Look-ups in named tables: a row name and a column name give one cell, copied from the table.

garamuv:
	mulamif	givi	tega	teg	tezo	dav	bapasod	tulekad
nor	-43300	-46198	32283	38394	-2244	59144	3423	-27346
vivode	-38167	-23289	21213	-20744	-17841	-19336	57715	4712
nulara	-1701	45103	-74073	-35106	-6630	-9729	-7389	21832
fidap	-11172	142	-7940	-7880	-9164	-9230	-11763	-5204
bedo	3047	23168	-44940	13163	-9451	16997	-56375	-23858

nulara, tega -> -74073
nor, tezo -> -2244
bedo, dav -> 16997
vivode, dav -> -19336
nulara, bapasod -> -7389
fidap, givi -> 142
nulara, teg -> -35106
nulara, dav -> -9729
fidap, tezo -> -9164
fidap, tega -> -7940
vivode, teg -> -20744
nulara, tulekad -> 21832
bedo, teg -> 13163
fidap, teg -> -7880
Which row has the largest mulamif? bedo

Table med
         tarum  zibuber  lupive  bapenut  datos  gita  fov
fuzura     133      125     140      118    152   154  154
roz        120      140     141      144    107   150  123
faf         63      163     149      152    131   153  142
roro       100      125      44       38    152    99  106
bas        219      118     147      136     76   105  101
fusovo     119      146     153      146    179   127  167
fom        107      143     166      112    187   211  174
pafozaf    127      144     199      205     76   208   93
tigug       68      146     183      115    147   219  153
neziko     165       81     112      149    123   123  128

What is the zibuber of neziko in med? 81
What is the tarum of fom in med? 107
What is the bapenut of roz in med? 144
What is the bapenut of pafozaf in med? 205
What is the gita of fusovo in med? 127
What is the zibuber of roz in med? 140
What is the zibuber of pafozaf in med? 144
What is the gita of roro in med? 99
What is the fov of fom in med? 174
What is the zibuber of fuzura in med? 125
What is the zibuber of roro in med? 125
What is the bapenut of bas in med? 136
What is the lupive of fuzura in med? 140
What is the datos of fom in med? 187
What is the lupive of roz in med? 141
What is the zibuber of fusovo in med? 146
What is the tarum of fusovo in med? 119
What is the bapenut of neziko in med? 149
What is the datos of roro in med? 152
What is the lupive of neziko in med? 112
Row with the largest bapenut: pafozaf

Table bigime
,bege,dur,fusaf,lenikib,nosit
fav,38.515,63.110,39.396,35.651,38.582
fifupev,70.845,57.508,48.846,29.282,78.577
bubaza,25.747,92.593,78.486,44.996,39.767
resoto,48.086,42.459,48.767,54.251,53.131
benelo,48.832,51.488,48.952,46.702,53.328
nebi,36.825,32.211,45.785,58.198,38.794
lufogi,22.026,33.019,54.573,52.312,86.548
tinuriv,75.667,89.697,62.399,27.691,72.826
difibes,48.874,39.542,51.083,60.977,36.872
mozeva,35.006,28.050,43.469,66.267,39.192
ven,51.341,66.790,43.497,35.698,41.096
sigepep,28.809,26.334,42.966,57.906,45.611
gomugu,59.365,54.468,46.086,39.740,65.074

What is the lenikib of sigepep in bigime?
57.906
What is the dur of fifupev in bigime?
57.508
What is the nosit of sigepep in bigime?
45.611
What is the bege of benelo in bigime?
48.832
What is the dur of nebi in bigime?
32.211
What is the nosit of resoto in bigime?
53.131
What is the lenikib of ven in bigime?
35.698
What is the bege of ven in bigime?
51.341
What is the bege of mozeva in bigime?
35.006
What is the nosit of nebi in bigime?
38.794
What is the fusaf of ven in bigime?
43.497
What is the bege of bubaza in bigime?
25.747
What is the lenikib of bubaza in bigime?
44.996
What is the dur of benelo in bigime?
51.488
What is the lenikib of benelo in bigime?
46.702
What is the nosit of gomugu in bigime?
65.074
What is the fusaf of lufogi in bigime?
54.573

Table rulu
	zit	nuveza
ginil	23.9	34.8
lide	48.6	26.7
mokezif	97.0	80.6
bize	84.2	68.0
busa	88.0	81.7
givenuk	91.5	97.2
sitasez	21.7	26.3
duzoke	87.8	86.5

duzoke, nuveza: 86.5
busa, zit: 88.0
ginil, nuveza: 34.8
mokezif, nuveza: 80.6
sitasez, nuveza: 26.3
busa, nuveza: 81.7
lide, zit: 48.6
bize, nuveza: 68.0
ginil, zit: 23.9
bize, zit: 84.2
lide, nuveza: 26.7
sitasez, zit: 21.7
mokezif, zit: 97.0
duzoke, zit: 87.8
givenuk, nuveza: 97.2
givenuk, zit: 91.5

muvilaf =
fields: vos, fum, domo
lemu: [50223, 40500, 44781]
lovap: [52943, 68251, 52334]
zadup: [60556, 28943, 41138]
tezin: [63938, 37870, 40285]
sineb: [70493, 55980, 19995]
nobi: [72813, 58452, 20202]
tozufal: [71178, 87752, 39623]
vudin: [72255, 55608, 20052]
mim: [68321, 34743, 37968]
gigupum: [62951, 63482, 24356]
vivub: [47673, 70490, 59016]
zes: [71657, 86592, 33442]

vos of tozufal = 71178
domo of nobi = 20202
vos of mim = 68321
fum of tezin = 37870
fum of gigupum = 63482
fum of mim = 34743
fum of lemu = 40500
fum of lovap = 68251
fum of tozufal = 87752
fum of sineb = 55980
vos of vudin = 72255
fum of nobi = 58452
vos of zadup = 60556
domo of gigupum = 24356
domo of zadup = 41138
fum of zes = 86592
vos of sineb = 70493
fum of vudin = 55608
domo of lovap = 52334

lesinu:
|  | bonina | zikod | ses |
|---|---|---|---|
| tob | 97551 | 99094 | 33386 |
| tosovar | 20309 | 56985 | 59469 |
| teg | 70205 | 69833 | 68500 |

tob, bonina -> 97551
tosovar, bonina -> 20309
tosovar, zikod -> 56985
tob, zikod -> 99094
tob, ses -> 33386
tosovar, ses -> 59469
teg, ses -> 68500
teg, zikod -> 69833
teg, bonina -> 70205

pep =
         bon  vokezis  guza
bivagan  104      165   240
nazaf    109      133   143
sinidi    59      193   151

What is the bon of sinidi in pep? 59
What is the vokezis of nazaf in pep? 133
What is the bon of nazaf in pep? 109
What is the vokezis of bivagan in pep? 165
What is the guza of sinidi in pep? 151
What is the guza of nazaf in pep? 143
What is the vokezis of sinidi in pep? 193
What is the bon of bivagan in pep? 104
What is the guza of bivagan in pep? 240

rab:
|  | simopog | timas | voga | pelasig | kino | nusa | tibifu |
|---|---|---|---|---|---|---|---|
| tos | 5.2 | 4.6 | 4.2 | 5.8 | 5.0 | 5.4 | 5.9 |
| pib | 5.2 | 3.5 | 7.8 | 7.2 | 2.9 | 5.9 | 4.3 |
| menel | 2.5 | 5.7 | 2.9 | 6.5 | 6.2 | 8.2 | 4.0 |
| bos | 6.6 | 8.9 | 3.1 | 1.9 | 7.4 | 2.1 | 9.0 |
| pigiru | 4.4 | 3.5 | 6.6 | 7.3 | 2.9 | 6.8 | 2.2 |
| tovugi | 6.8 | 2.4 | 6.4 | 3.5 | 8.4 | 7.6 | 4.1 |
| pabi | 6.8 | 6.8 | 2.8 | 4.6 | 6.6 | 5.9 | 9.0 |
| lonofe | 6.5 | 8.9 | 3.0 | 2.3 | 7.2 | 2.3 | 9.1 |
| pamab | 4.6 | 6.9 | 4.5 | 2.5 | 7.4 | 4.1 | 2.5 |
| sig | 1.3 | 2.5 | 1.3 | 7.1 | 3.0 | 5.1 | 6.8 |
| nuva | 8.4 | 3.9 | 4.6 | 4.0 | 5.5 | 3.1 | 2.3 |
| bopo | 4.3 | 7.6 | 6.6 | 7.5 | 7.7 | 4.4 | 5.7 |
| bulemov | 2.8 | 3.7 | 8.3 | 2.1 | 2.4 | 3.3 | 4.3 |
| zemedet | 1.3 | 2.3 | 1.4 | 6.7 | 2.9 | 5.1 | 7.0 |

kino of bos: 7.4
pelasig of lonofe: 2.3
timas of tos: 4.6
voga of pamab: 4.5
tibifu of menel: 4.0
timas of nuva: 3.9
pelasig of pigiru: 7.3
kino of bopo: 7.7
timas of bulemov: 3.7
tibifu of pabi: 9.0
nusa of nuva: 3.1
simopog of pamab: 4.6
tibifu of tovugi: 4.1
nusa of zemedet: 5.1
kino of pamab: 7.4
kino of zemedet: 2.9
Which row has the largest pelasig? bopo

